J877: [ 98 130  97 145 121  65 128]
J955: [ 99  99  99 113 107 114 105]
J964: [176 111 129 144  85  43  90]
J562: [ 98 130  97 145  55  65 128]
J882: [141 143 112  81 130 148 136]
J27: [144 156 121  83 144 121 165]
J252: [124 134 131 114 113  96  92]
J152: [136 159 115  83 146 111 164]
dup J955:   [99]
find: [124 134 131 114 113  96  92]  J252
find: [ 97 145  55  65 128]  J562
find: [ 98 130  97 145 121  65 128]  J877
diff J877: [ 98 130  97 145 120  65 128]  5, [121]
diff J252: [124 134 131 115 113  96  92]  4, [114]

J804: [ 55 105 161 147 118]
J359: [ 66 107 118 159 140]
J259: [ 62 105 161 105 105]
J564: [ 49 104 164 147 114]
J993: [ 97  39 165 149 116]
J412: [ 68 109 159 140 118]
J542: [ 54 102 167 143 114]
J382: [ 39  97 166 146 116]
diff J804: [ 56 105 161 147 118]  1, [55]
find: [159 140 118]  J412
find: [39 97]  J382
find: [ 49 104 164 147 114]  J564
diff J259: [ 62 105 161 104 105]  4, [105]
dup J259:   [105]

J939: [122  78 173 102 188 117  92 146 134  81 102 182 102 142 108 110 137  50
 137 157 109 131 190 153 138 176 117 150 159 159 168 183 173 171 152 126
 181 146  99 147  97 147 149 152 115 132 143 147 150 171 125 117 152  93]
J151: [127 114 171  89 141 127 101 131 147  99  59 153 111 154 138 110 145  64
 141 177  95 144 184 168  94 141 155 158 126 128 133 170  94 150 163 169
 168 149 103 124  99 141 146 120 137 157 102 140 107 209 108 104 157  92]
J830: [152 154  81 183  71 113 147 118 102 182 152 151 176  91 130 159 132 203
 125  88 161  94 102  75 128 106 168 105 103  97 105  52 143 130 137 147
  90 106 150 123 165 111 116 125 111 108  81 107 112  90 150 131 125 187]
J737: [154  55 129 149 136  67  71 140 110 114  89 161 101 111 137 103 152 120
  53 102  73 128 178  89 210 215 186  96 182 150  79 106 131 116 219 119
 174  95  81 130 118 109 148 152  86  70 167 144 119 147 157 154 191  91]
find: [154  55 129 149 136  67  71 140 110 114  89 161 101 111 137 103 152 120
  53 102  73 128 178  89 210 215 186  96 182 150  79 106 131 116 219 119
 174  95  81 130 118 109 148 152  86  70 167 144 119 147 157 154 191  91]  J737
diff J737: [154  55 129 149 136  67  71 140 110 114  89 161 101 111 137 103 152 120
  53 102  73 128 178  89 210 215 186  96 182 150  79 106 131 116 219 119
 174  95  81 130 118 109 148 152  86  70 167 144 119 147 157 153 191  91]  52, [154]
find: [127 114 171  89 141 127 101 131 147  99  59 153 111 154 138 110 145  64
 141 177  95 144 184 168  94 141 155 158 126 128 133 170  94 150 163 169
 168 149 103 124  99 141 146 120 137 157 102 140 107 209 108 104 157  92]  J151
find: [152 154  81 183  71 113 147 118 102 182 152 151 176  91 130 159 132 203
 125  88 161  94 102  75 128 106 168 105 103  97 105  52 143 130 137 147
  90 106 150 123 165 111 116 125 111 108  81 107 112  90 150 131 125 187]  J830
find: [ 94 102]  J830
diff J939: [122  78 173 102 188 117  92 146 133  81 102 182 102 142 108 110 137  50
 137 157 109 131 190 153 138 176 117 150 159 159 168 183 173 171 152 126
 181 146  99 147  97 147 149 152 115 132 143 147 150 171 125 117 152  93]  9, [134]
diff J830: [152 154  81 183  71 113 147 118 102 182 152 151 176  91 130 159 132 203
 124  88 161  94 102  75 128 106 168 105 103  97 105  52 143 130 137 147
  90 106 150 123 165 111 116 125 111 108  81 107 112  90 150 131 125 187]  19, [125]

J175: [136 145 130  92 106 139 149  88 127 146 149 108 107 124 123 134 108 115
 130 130 149 120 146 176 138 145 125 126 138 130 115 125 126 141 109 150
 121 112 122 122 182 127 157 138 126 145  89 137 117 154 169 161 107 141
 137 147 112 144  99 100 156 127 135]
J330: [162 125 160  77  84  94 132 146  75 136 157 130 112 144 138 132 120 143
 143 148 120 133 103 154 138 144 147 131 106 112 110 130 142 107  70 167
  98 125  75  94 143  94 136 140 143 114  40 176  94 142 143  92  91 139
 121 117 146 152 104  76 179 154 126]
J406: [101 112 131 127 153 122 145 119 145 144 136  98 153  96 123 140 139  54
 119  85 136 149 173  88 133 139  94 112 122 119 151 180 128 152 133 113
 151 117 144 174 118 123 123 135 123 132 162 132 141 140 108 141 160 110
 169 134 128 102 133 135 124 128  84]
J928: [106 141 118 111  77 138 138 119 136  99 114 173 128 105 115 146  57 185
 165 124 131 117 136 192 112 133 153 134  94 130 116 115 137 132 123 120
 114 155 124  93 123  88 144 151 113 116  67 164 124 141 120 126 121 166
 123 131 131 143 130  92 139 132 149]
J213: [ 77 131 135 111 124 128 130 106 116  96 136 138 105 115 141 137  94 147
 147 165 132 110 123 148 131 139 152 113  95 134 108 130 124  97 131 107
  97 107 125 109 151 132 138 163 147 114  78 134 122 159 135 132 115 156
 111 111 155 129 137 116  98 141 144]
J471: [145 131 112 101 127 122 153 129 116 126 174 162 122 127 146 115 167 150
 102 159  89 123 150 145 149 130  94 142 164 153 105 126 161 130 131 143
 137 119 120 109 143 155 108 142 140  80 133 100 161 138 153 159 156 166
 144 146 147 117 133 135 100 129 114]
J159: [145 131 112 101 127 122 153 129 116 126 174 162 122 127 146 115 167 150
 102 159  89 123 150 145 149 130  94 142 164 153 105 126 161 130 131 143
 137 119 120 109 143 155 108 142 140  80 133 100 161 138 153 130 107 122
 177 134 149  93 146 187 117  90 105]
J706: [130 104 135 122 160 133 121 115 119 143 126 107 151 133 101 145 134 108
 126 167 124 152 124 120 102 112 136 128 170 125 138 135 129 147 122 163
 148 114 167 134 135 107 131 155 135 124 123 147 152 132 118 145 141 126
 143 144  92 117 128 126 133 134 108]
J585: [ 66 136 153 139 123 160  98 117 144 114  93 120 150 137 127 129 113 175
 168 141 111 121 107 138 130 127 139 115  99 135 161 149 124  87 144 127
 153 153 112 144 110 121 134 160  86 110 174 104  92 139 123 132 154 144
 111 108 162 108 129 105 108  92 154]
J813: [143 151 146 112 156 121 115  97 112 118 116 132  96 150 160 117 120  76
 114 111 106 151 119 153 132 140 107 132 124 110  99 125 114 113 118 150
 147  73 127 128 156 134 120 129 146 136 126 134 124 125 140 148 127 125
 123 144 117 109 141 148 145 146 157]
diff J213: [ 77 131 135 111 124 128 130 106 116  96 136 138 105 115 141 137  94 147
 147 165 132 110 123 148 131 139 152 113  95 134 108 130 124  96 131 107
  97 107 125 109 151 132 138 163 147 114  78 134 122 159 135 132 115 156
 111 111 155 129 137 116  98 141 144]  34, [97]
find: [145 131 112 101 127 122 153 129 116 126 174 162 122 127 146 115 167 150
 102 159  89 123 150 145 149 130  94 142 164 153 105 126 161 130 131 143
 137 119 120 109 143 155 108 142 140  80 133 100 161 138 153 130 107 122
 177 134 149  93 146 187 117  90 105]  J159

J339: [117 120 124 148 138  97 118 129 134 131 142 119 143 139 124 121 148 129
 152 116 129 156  87 132 188  92 127 144  99 106  72 103  96 116 141 123
 106 136]
J475: [ 93 123 119 107 124 162 130 111 125 132 123 131 136 147 141 132  96  98
 102 104 164  98 141 139  81 156 108 134 136 148 200 134 151 162  95 150
 142 104]
J601: [119 111 114 152 121 147 132 121 149 119 142 107 139 116 130 116 119 127
 116 108 116 142 130 140 137 128 140 125 130 108 109 130 116 138 130 138
 132 105]
J774: [121 119 115 133 114 140 139 119 156 118 143  95 147 123 108 102 123 121
 139 116 125 128 139 129 138 147 134 135 124 102 111 102 123 135 137 124
 126  92]
J135: [127 118 130 154 143 135 114 132 114 117 122 152 114 125 156 144 127 131
  98 119 114 144 115 146 124  94 133 116 141 145 124 141 121 132 134 152
 139 153]
J129: [ 97 112 116 134 117 131 122 135 149 133 102 114 114 121 126 136 100 127
  95 115 150 172 143 124 122 119 133 119 123 150 125 110 104 125 135 138
 124 115]
J634: [132 140 133 106 127 118 132 130 120 141 124 130 128 136 120 129 133 128
 141 143 138 121 127 114 127 138 121 134 122 133 139 125 137 121 129 115
 119 130]
J512: [139 140 135 137 133 130 133 133 131 116 134 117 141 112 122 133 123 124
 122 131 124 128 114 122 123 130 121 139 125 133 127 126 125 127 117 122
 128 140]
J661: [127 157 150 110 157 122 135 116  86 118 182 160 162 148 124 108 186 126
 212 149  82  40 100 127 150 138 114 127 141  78 134 159 188 136 130 108
 150 158]
J825: [127 136 132 130 138 123 131 136 123 123 126 131 118 115 136 138 136 129
 132 137 139 120 127 133 128 123 132 114 122 131 131 126 126 129 121 121
 127 128]
find: [ 97 112 116 134 117 131 122 135 149 133 102 114 114 121 126 136 100 127
  95 115 150 172 143 124 122 119 133 119 123 150 125 110 104 125 135 138
 124 115]  J129
find: [127 136 132 130 138 123 131 136 123 123 126 131 118 115 136 138 136 129
 132 137 139 120 127 133 128 123 132 114 122 131 131 126 126 129 121 121
 127 128]  J825
diff J512: [139 140 135 137 133 130 133 133 131 116 134 117 141 112 122 133 123 124
 122 131 124 128 114 122 123 130 121 139 125 133 126 126 125 127 117 122
 128 140]  31, [127]
diff J475: [ 93 123 119 107 124 162 130 111 125 132 123 131 136 147 141 132  96  98
 102 104 164  98 141 139  81 156 108 134 135 148 200 134 151 162  95 150
 142 104]  29, [136]

J386: [146  43  96 105 106  99 139 154 184 150 182 100 145 192 137 148  82 131
 188  87 109 144 143 161  99 126 131 111 203  77 139 124 153 102 134 122
 102 126  86 149 118 123 151 158 119 148 114 159 119 132  83]
J74: [117  46 103 125 148 140 162 125 118 156 121 133 127  77 112  73 134 142
 149 120 135 161 162  94  89 156 129 103 123 100 183  75 143 142 160 131
 132 132 191 113 113 146  84 111 106 125  23 162 106 132 105]
J568: [210  93 102 139  95 115 122 104 142 111 167 100 137 159 136 103  34 135
 177  82 162 117 170 131 101 127  72 144 148  49 147 113 121 146 107 136
 126 111 108 129  96 118  94 152  99 159 149 128 113 157 162]
J497: [117  46 103 125 148 140 162 125 118 156 121 133 127  77 134  73 134 142
 149  78 135 161 162  94 101 156 129 103 123 100 183  75 143 142 160 131
 132 132 191 113 113 146  84 111 106 125  23 162 106 132 105]
find: [102 139  95]  J568
diff J386: [146  43  96 105 106  99 139 154 184 150 182 100 145 192 137 148  82 131
 188  87 109 144 143 161  98 126 131 111 203  77 139 124 153 102 134 122
 102 126  86 149 118 123 151 158 119 148 114 159 119 132  83]  25, [99]

J363: [138 124 148 131 159  62  94  91 134 113  98  78 164 158 156 131 121 139
 166 111  80]
J460: [126 115 117 135  90 101 165 121 134 116 123 130 171 130 124 131 109 162
 109 137 103]
J628: [114 105 120  77 108  74 171 105 152 110 121 116 184 145 124 150 103 177
 116 134  69]
J269: [131 123 111 171  75 132 167 141 121 122 131 151 155 114 119 119 114 152
  99 143 135]
J342: [128 148 138 199 140 151  86 136 103 137 121 125 103 119 141 104 145  95
 144 121 168]
J462: [126 115 117 135  90 101 165 121 134 116 123 130 106 120 144 103 143  95
 144 121 167]
J756: [139 137 153 131 180  96  77  99 126 127 104  84 118 150 154 126 139 105
 173 109 114]
J124: [115 105 123  78 115  68 162 101 152 110 116 109 184 149 128 149 104 175
 123 130  68]
J282: [149 148 138 199 140 151  86 136 103 137 121 125 103 119 141 104 145  95
 144 121 168]
J416: [134 117 126 152 102  76 145 106 131 111 139 108 182 139 138 128 109 162
 125 130  92]
J97: [136 135 117 182  93 162 142 151 111 134 138 156 118 110 120 111 130 122
 106 138 165]
find: [149 148 138 199]  J282
dup J416:   [139]

J88: [151 199  88 102 132 102 167 141 163  95 118 113 120  71 130  95 102 215
 140 126  85  82 205 122 148]
J385: [ 97  97 156 144 117 116 172 195 196 126 153 109 133 184 138  67 194 117
 186 131 136  72 142 109 168]
J885: [159 136 175 127  97 151 140 146 125 112  99 127 142 136 134 181 136 165
 109 145 152 116 146 158 124]
find: [125 112  99]  J885
find: [ 97  97 156 144 117 116 172 195 196 126 153 109 133 184 138  67 194 117
 186 131 136  72 142 109 168]  J385
find: [159 136 175 127  97 151 140 146 125 112  99 127 142 136 134 181 136 165
 109 145 152 116 146 158 124]  J885

J12: [146  64 120  96 123 138 161 113 150 124 117]
J179: [129 132  96 111 123  65  96 120 146 152 165]
J50: [213 187 120  96 123  65 111 146  96 109 123]
J490: [148 141 129 155 125  98 148 135 189 130 168]
dup J490:   [148]
find: [148 141 129 155 125  98 148 135 189 130 168]  J490
find: [120  96 123  65 111 146  96]  J50
find: [213 187 120  96 123  65 111 146  96 109 123]  J50
diff J179: [129 132  96 111 123  65  96 120 146 151 165]  10, [152]
diff J50: [213 186 120  96 123  65 111 146  96 109 123]  2, [187]

